In the data rows, 128 means zero.
Some points, one per row:
97 134 121 138 143 122 149 130 131 114 114 95 109 154 62 133
83 128 113 131 146 119 144 135 134 105 113 87 105 149 88 154
79 121 113 121 153 118 134 132 140 99 112 84 101 143 99 168
81 116 117 123 156 120 137 132 136 102 112 91 97 140 103 161
96 119 117 101 144 115 123 129 150 84 111 83 104 126 122 189
102 118 115 93 137 112 114 129 152 80 111 85 110 121 133 192
120 127 108 70 116 104 105 128 162 61 112 85 124 116 169 212
108 114 129 98 154 111 108 115 152 82 108 109 116 127 118 178
110 115 131 94 150 108 100 113 153 80 107 115 127 130 114 174
132 130 121 73 127 100 94 106 159 70 113 108 144 130 137 181
132 135 118 77 123 99 95 107 160 73 111 111 154 131 139 176
139 143 111 72 102 95 93 102 164 74 114 111 168 133 149 173
121 133 122 97 134 104 96 99 158 92 113 121 159 136 110 153
116 132 124 102 133 105 95 99 157 96 113 125 163 138 106 148
128 145 109 88 106 99 95 99 163 91 114 119 177 139 136 155
116 127 131 122 153 115 106 102 148 107 114 134 155 138 86 132
122 145 106 102 111 105 96 97 162 102 116 125 173 139 124 148
121 135 120 120 139 116 108 102 153 114 117 134 160 134 99 135
129 149 101 103 108 107 103 101 162 102 117 126 176 137 131 147
127 154 89 104 94 105 98 99 165 108 119 125 178 137 136 151
129 152 92 116 106 112 112 103 160 113 118 131 170 135 123 144
123 149 96 123 106 118 111 103 156 125 120 140 161 138 108 137
124 153 92 122 98 117 112 103 158 122 117 141 161 142 108 141
123 154 92 122 93 117 112 102 156 125 116 144 159 146 105 139
112 142 112 125 107 124 112 112 148 134 114 154 155 148 91 126
120 156 92 119 82 115 111 106 158 127 113 150 160 154 104 139
119 154 100 117 75 119 115 114 155 132 111 157 157 155 97 138
Then 10 other points, each followed by its number:
135 172 77 111 48 109 112 106 164 120 110 151 167 158 115 152 0
144 181 71 103 29 106 112 105 171 116 110 151 172 162 120 160 1
133 169 93 112 43 114 122 120 159 126 106 163 159 163 103 145 2
144 185 76 103 15 105 114 112 168 123 106 161 171 173 112 156 3
129 168 103 111 38 113 121 123 156 134 101 170 159 171 89 138 4
120 158 125 113 54 116 118 131 150 142 98 178 153 172 75 124 5
119 133 118 122 157 114 112 100 147 94 114 125 121 139 88 173 6
124 139 107 98 131 106 95 95 154 90 117 116 139 138 121 178 7
117 125 127 107 154 110 102 100 150 91 113 124 135 137 95 162 8
114 123 130 105 155 109 101 102 152 90 112 128 140 138 96 157 9
Which of these numbered points is nearest to each point below, ignoring the 3 directions in which the first points spread most? Its number follows each.
113 122 134 104 152 109 96 99 151 97 112 130 152 137 89 145 > 9
116 128 123 97 144 106 95 98 154 89 114 123 148 136 107 158 > 9
102 71 183 137 167 119 108 163 117 140 110 189 106 148 147 116 > 5
111 83 182 149 146 125 175 228 77 166 131 154 33 155 194 85 > 5
101 96 165 135 168 116 108 122 129 123 106 169 125 150 83 121 > 2
100 69 187 131 156 116 159 222 75 161 120 168 51 168 178 81 > 5
133 149 111 73 92 97 93 99 168 90 112 122 182 138 138 158 > 0
102 65 198 132 161 120 112 181 102 147 111 205 100 156 155 95 > 5
97 67 183 121 153 120 142 209 88 154 116 172 83 148 163 87 > 5
91 90 164 128 179 115 145 161 105 143 109 150 84 166 106 110 > 5
95 75 185 121 180 113 144 184 95 147 107 167 83 168 127 93 > 5
119 125 143 106 154 111 103 102 150 104 111 138 157 137 79 135 > 9
85 79 164 128 154 120 139 180 103 146 112 157 94 145 138 102 > 5
102 69 185 134 165 120 114 174 110 141 111 192 102 149 151 106 > 5
124 138 126 100 128 106 99 99 159 100 111 134 170 139 101 141 > 9
98 80 185 133 167 117 111 148 116 132 106 188 114 155 104 107 > 5
93 78 176 130 170 114 150 189 93 150 112 159 70 168 138 97 > 5
95 74 191 133 164 117 106 156 114 137 106 195 112 155 114 105 > 5
92 75 176 120 170 117 142 190 99 147 110 162 91 152 133 95 > 5
97 76 183 135 165 118 106 153 120 136 107 189 111 150 124 113 > 5
95 71 187 125 174 114 143 193 86 153 112 173 77 170 139 87 > 5
90 79 176 115 179 114 139 174 100 145 109 157 92 160 108 96 > 5
94 73 175 131 163 120 121 173 109 145 111 177 99 150 147 103 > 5
